128 stands for zero in the data rows.
Here are some points, one per row:
[125, 120, 152, 113, 104, 70, 106, 110, 195, 112, 116, 118, 145, 150, 143,
 207, 121, 120, 161, 134, 70, 110, 141, 165, 146, 164, 153, 135, 106, 110,
 143, 99, 126, 99, 89, 135, 146, 147, 130, 115, 112, 179]
[151, 152, 117, 223, 228, 154, 170, 170, 159, 204, 147, 148, 145, 181, 112,
 151, 153, 155, 166, 152, 161, 135, 182, 133, 165, 118, 127, 150, 147, 149,
 183, 131, 201, 148, 196, 206, 190, 193, 137, 139, 133, 144]
[87, 85, 70, 103, 102, 127, 119, 120, 122, 174, 128, 126, 88, 122, 41,
 110, 122, 125, 95, 84, 93, 123, 119, 99, 39, 150, 92, 105, 108, 108,
 142, 170, 132, 108, 120, 171, 138, 136, 162, 169, 91, 122]
[160, 163, 166, 93, 94, 149, 120, 121, 104, 129, 116, 120, 86, 108, 154,
 175, 161, 161, 129, 84, 111, 71, 127, 165, 119, 146, 175, 103, 130, 135,
 132, 131, 92, 114, 145, 173, 124, 124, 98, 102, 188, 47]
[114, 106, 165, 115, 112, 105, 100, 93, 110, 133, 110, 115, 210, 127, 165,
 102, 180, 187, 131, 131, 147, 163, 164, 145, 165, 138, 131, 151, 133, 133,
 117, 144, 111, 165, 112, 195, 111, 113, 101, 106, 149, 130]
[186, 179, 180, 117, 115, 157, 181, 179, 127, 145, 153, 155, 133, 96, 164,
 117, 126, 135, 126, 103, 144, 167, 71, 105, 102, 182, 96, 119, 129, 130,
 89, 116, 106, 101, 173, 144, 133, 135, 133, 132, 83, 190]
[165, 173, 74, 139, 131, 133, 139, 143, 101, 89, 93, 89, 140, 173, 136,
 161, 118, 121, 83, 149, 209, 135, 104, 148, 105, 159, 100, 179, 172, 174,
 101, 137, 153, 125, 73, 114, 143, 137, 149, 146, 124, 123]
[102, 101, 76, 124, 128, 68, 105, 108, 150, 150, 120, 116, 84, 85, 137,
 110, 141, 140, 165, 130, 138, 90, 94, 187, 139, 123, 123, 122, 139, 139,
 129, 97, 107, 135, 151, 105, 80, 77, 115, 113, 29, 102]
[155, 153, 125, 156, 154, 105, 167, 164, 138, 68, 95, 98, 159, 152, 51,
 70, 114, 113, 92, 138, 100, 98, 124, 82, 128, 59, 81, 70, 77, 76,
 162, 77, 102, 150, 142, 141, 120, 121, 144, 140, 91, 43]
[150, 153, 118, 100, 97, 165, 106, 111, 145, 162, 117, 110, 140, 143, 118,
 81, 89, 89, 117, 192, 109, 78, 109, 127, 103, 85, 135, 192, 87, 88,
 160, 166, 142, 144, 179, 167, 177, 172, 114, 114, 144, 118]
[100, 105, 91, 100, 103, 159, 126, 127, 85, 93, 72, 70, 130, 105, 149,
 149, 161, 162, 166, 107, 111, 160, 175, 104, 86, 49, 135, 98, 103, 104,
 124, 150, 124, 67, 118, 88, 128, 131, 73, 69, 115, 128]
[116, 114, 155, 132, 136, 134, 137, 137, 172, 152, 110, 113, 98, 108, 110,
 154, 94, 92, 180, 194, 226, 104, 119, 111, 168, 141, 120, 94, 116, 116,
 146, 174, 87, 156, 85, 116, 95, 95, 128, 125, 175, 176]
[113, 120, 93, 92, 93, 114, 173, 169, 198, 158, 169, 165, 100, 145, 158,
 141, 101, 93, 113, 167, 130, 197, 177, 147, 162, 160, 161, 99, 99, 98,
 99, 124, 130, 176, 127, 127, 102, 103, 114, 119, 133, 107]
[152, 153, 158, 128, 127, 148, 61, 60, 168, 99, 123, 125, 117, 165, 115,
 88, 141, 133, 166, 58, 135, 159, 156, 82, 95, 139, 121, 122, 153, 150,
 96, 134, 106, 172, 143, 96, 118, 114, 101, 99, 133, 141]
[119, 116, 112, 133, 133, 73, 114, 114, 101, 156, 98, 98, 59, 93, 108,
 92, 83, 88, 159, 95, 111, 165, 82, 146, 172, 87, 94, 124, 94, 91,
 97, 66, 149, 115, 89, 99, 128, 130, 117, 127, 175, 130]
[152, 151, 123, 123, 131, 85, 97, 94, 85, 91, 161, 163, 110, 57, 148,
 142, 165, 162, 115, 160, 121, 122, 167, 103, 82, 156, 132, 139, 93, 92,
 137, 85, 190, 138, 99, 134, 91, 94, 108, 111, 137, 149]
[64, 70, 125, 154, 153, 144, 101, 103, 60, 79, 154, 147, 134, 150, 142,
 123, 87, 88, 66, 67, 170, 95, 70, 122, 142, 141, 129, 106, 97, 97,
 110, 131, 95, 106, 103, 127, 147, 149, 117, 119, 87, 134]
[121, 120, 205, 135, 141, 199, 149, 150, 142, 141, 129, 133, 109, 163, 123,
 119, 145, 138, 93, 134, 89, 100, 130, 184, 125, 116, 77, 129, 155, 145,
 153, 180, 211, 99, 93, 101, 108, 113, 152, 150, 117, 133]
[85, 88, 142, 144, 144, 112, 124, 125, 103, 140, 86, 83, 160, 126, 133,
 131, 120, 121, 120, 155, 90, 102, 111, 46, 117, 165, 156, 95, 176, 178,
 85, 91, 145, 128, 194, 84, 105, 102, 117, 116, 167, 111]
[110, 108, 113, 109, 110, 146, 133, 133, 130, 115, 184, 190, 166, 140, 129,
 107, 124, 119, 150, 142, 140, 106, 149, 150, 128, 120, 81, 118, 162, 165,
 101, 71, 85, 94, 170, 67, 166, 166, 129, 132, 181, 158]
[142, 145, 181, 126, 123, 129, 126, 127, 86, 171, 185, 179, 182, 131, 109,
 179, 161, 166, 154, 143, 138, 191, 142, 165, 142, 123, 206, 144, 131, 130,
 147, 125, 124, 195, 110, 83, 136, 132, 160, 161, 129, 116]
[149, 151, 105, 148, 148, 112, 144, 142, 150, 49, 133, 128, 124, 113, 162,
 109, 148, 143, 113, 97, 131, 169, 103, 154, 163, 141, 173, 151, 159, 157,
 176, 202, 137, 127, 165, 128, 148, 147, 195, 198, 170, 160]
[125, 120, 99, 138, 140, 154, 147, 145, 110, 134, 145, 155, 126, 113, 138,
 126, 91, 92, 84, 129, 69, 107, 127, 77, 152, 83, 147, 200, 176, 179,
 114, 141, 90, 85, 67, 146, 109, 110, 147, 144, 83, 104]
These points spread out most along one direction. Take the direction at right angles to it along which they spread out most. Then take the direction at right angles to both along which they spread out most. Go by this last direction. Where along it does each point below lie, from 0 to 99? 50 is the average, and the first point above lies past it. One standard deviation of the points above along it is 16.
[113, 120, 93, 92, 93, 114, 173, 169, 198, 158, 169, 165, 100, 145, 158,
 141, 101, 93, 113, 167, 130, 197, 177, 147, 162, 160, 161, 99, 99, 98,
 99, 124, 130, 176, 127, 127, 102, 103, 114, 119, 133, 107] -> 73
[121, 120, 205, 135, 141, 199, 149, 150, 142, 141, 129, 133, 109, 163, 123,
 119, 145, 138, 93, 134, 89, 100, 130, 184, 125, 116, 77, 129, 155, 145,
 153, 180, 211, 99, 93, 101, 108, 113, 152, 150, 117, 133] -> 38
[64, 70, 125, 154, 153, 144, 101, 103, 60, 79, 154, 147, 134, 150, 142,
 123, 87, 88, 66, 67, 170, 95, 70, 122, 142, 141, 129, 106, 97, 97,
 110, 131, 95, 106, 103, 127, 147, 149, 117, 119, 87, 134] -> 25
[165, 173, 74, 139, 131, 133, 139, 143, 101, 89, 93, 89, 140, 173, 136,
 161, 118, 121, 83, 149, 209, 135, 104, 148, 105, 159, 100, 179, 172, 174,
 101, 137, 153, 125, 73, 114, 143, 137, 149, 146, 124, 123] -> 23
[151, 152, 117, 223, 228, 154, 170, 170, 159, 204, 147, 148, 145, 181, 112,
 151, 153, 155, 166, 152, 161, 135, 182, 133, 165, 118, 127, 150, 147, 149,
 183, 131, 201, 148, 196, 206, 190, 193, 137, 139, 133, 144] -> 73
[155, 153, 125, 156, 154, 105, 167, 164, 138, 68, 95, 98, 159, 152, 51,
 70, 114, 113, 92, 138, 100, 98, 124, 82, 128, 59, 81, 70, 77, 76,
 162, 77, 102, 150, 142, 141, 120, 121, 144, 140, 91, 43] -> 77
[152, 151, 123, 123, 131, 85, 97, 94, 85, 91, 161, 163, 110, 57, 148,
 142, 165, 162, 115, 160, 121, 122, 167, 103, 82, 156, 132, 139, 93, 92,
 137, 85, 190, 138, 99, 134, 91, 94, 108, 111, 137, 149] -> 54
[186, 179, 180, 117, 115, 157, 181, 179, 127, 145, 153, 155, 133, 96, 164,
 117, 126, 135, 126, 103, 144, 167, 71, 105, 102, 182, 96, 119, 129, 130,
 89, 116, 106, 101, 173, 144, 133, 135, 133, 132, 83, 190] -> 32
